Here are the same points, seen from different sides; a view may also be mirrored.
A view may leave some points out. In some views, one point has been moved. Which views, in the order they come, and which point in each? Write none if no view has one.

Scene 1 (5 views)
view 1:
  Z_366 [  4.7   5.3  41.4   3.8 -10.0   4.4  -8.0   8.4]
  Z_704 [  9.5  -5.4  36.9   6.3 -10.7   5.5   4.6  -6.6]
  Z_314 [ 14.6  -7.9  33.5  -5.1  -7.7 -14.8  -0.7   9.8]
  Z_536 [ 14.8  -6.7  34.0   6.8 -17.6  -5.6  -6.9   5.4]
  Z_771 [14.9  1.3 39.4  0.5 -9.7  0.6 -9.1 13.2]
  Z_137 [ 12.3  -3.3  44.3   8.9 -10.3  -2.9   3.6   0.0]
  Z_456 [  8.5  -5.3  31.7  -0.4 -11.1  -8.5  -1.1   4.8]
  Z_695 [ 12.1  -8.6  37.6   0.4  -5.1 -11.9  11.2  -0.9]
  Z_317 [ 6.4  1.9 40.9  5.4 -4.2  4.8 11.4 -1.9]
view 2:
  Z_456 [-8.3 12.7 -4.7  7.6  6.6  1.7 -4.4 -0.5]
  Z_536 [ -8.8  16.2 -14.6   6.0   6.1  -0.8   3.6   2.4]
  Z_803 [-5.2  8.5 -2.3  7.2 -2.5 -0.7 -4.7  1.4]
  Z_366 [ 7.3  0.7 -7.9  1.3 12.6  2.4  9.6  1.5]
  Z_695 [-0.7  7.9 -1.9 20.1  4.6 -1.8 -6.4  2.7]
  Z_317 [ 5.8 -4.5 -6.2 11.0 12.9  5.7 -1.5  4.3]
  Z_137 [ 3.9  5.8 -9.7 10.6  7.3 -1.0  4.7  4.1]
  Z_314 [-8.3 20.7 -1.9 13.9  8.9 -2.0 -4.9 -3.8]
  Z_771 [ -2.0  17.7 -10.6   2.6  18.7   3.2   5.0  -4.1]
view 3:
  Z_536 [-40.4 -27.6  -4.9   9.8 -12.0   0.5  13.1  55.6]
  Z_317 [-52.5 -34.0  13.5   5.9 -25.6   5.6  21.5  50.2]
  Z_704 [-46.8 -32.5   4.7   1.8 -24.6   9.7  18.4  54.9]
  Z_137 [-49.1 -32.6   3.0  13.7 -18.9   7.5  19.6  53.1]
  Z_366 [-47.9 -28.2  14.1  18.0 -21.6   8.3  14.0  50.9]
  Z_803 [-35.1 -34.1   1.1   6.8 -15.4   2.9  26.6  47.2]
  Z_314 [-45.1 -26.0  -4.0   7.2  -6.5  -7.6  26.9  49.0]
  Z_771 [-48.2 -17.2   4.9  13.0 -10.9  -2.8  12.2  52.8]
view 4:
  Z_314 [ -8.5  -0.1  57.2  22.0   8.9 -37.4   3.2   0.7]
  Z_803 [ -8.9   0.9  55.3  24.2  26.0 -42.0  -3.0  -0.6]
  Z_536 [-16.6  12.1  57.3  23.4  15.2 -44.5  -1.7   7.2]
  Z_366 [-16.2   6.3  37.0  24.4  20.7 -43.0 -14.5  11.9]
  Z_456 [ -8.5   4.6  52.4  24.8  16.9 -42.5   1.9   2.6]
  Z_771 [-20.2   5.0  55.1  23.2  10.0 -50.2  -2.9   5.4]
  Z_317 [ -9.6   5.9  36.8  32.2  24.7 -33.3  -8.2   8.0]
view 5:
  Z_456 [-17.8   3.3  15.8 -27.8  -6.2  -7.2   3.9  23.6]
  Z_137 [-20.5  -3.3   7.6 -23.0  -2.0  -4.8  -1.1  11.0]
  Z_771 [-16.7   1.8  22.1 -29.5 -13.4  -8.1   1.8   7.0]
  Z_314 [-16.4  11.9  18.2 -32.4  -0.6 -10.5   3.9  21.4]
  Z_695 [-25.5   6.1   6.5 -26.9   5.1  -7.6   3.3  21.5]
  Z_366 [-21.1  -9.8   8.0 -20.1 -10.3  -8.5   3.6   4.8]
  Z_317 [-32.8  -5.0   5.0 -20.6  -6.0  -5.3   6.6  12.1]
  Z_803 [-16.8  -2.5   9.2 -24.8  -1.0  -9.5   2.7  27.8]
Views with a point moved: view 1, view 4
  moved in view 1: Z_366
  moved in view 4: Z_771
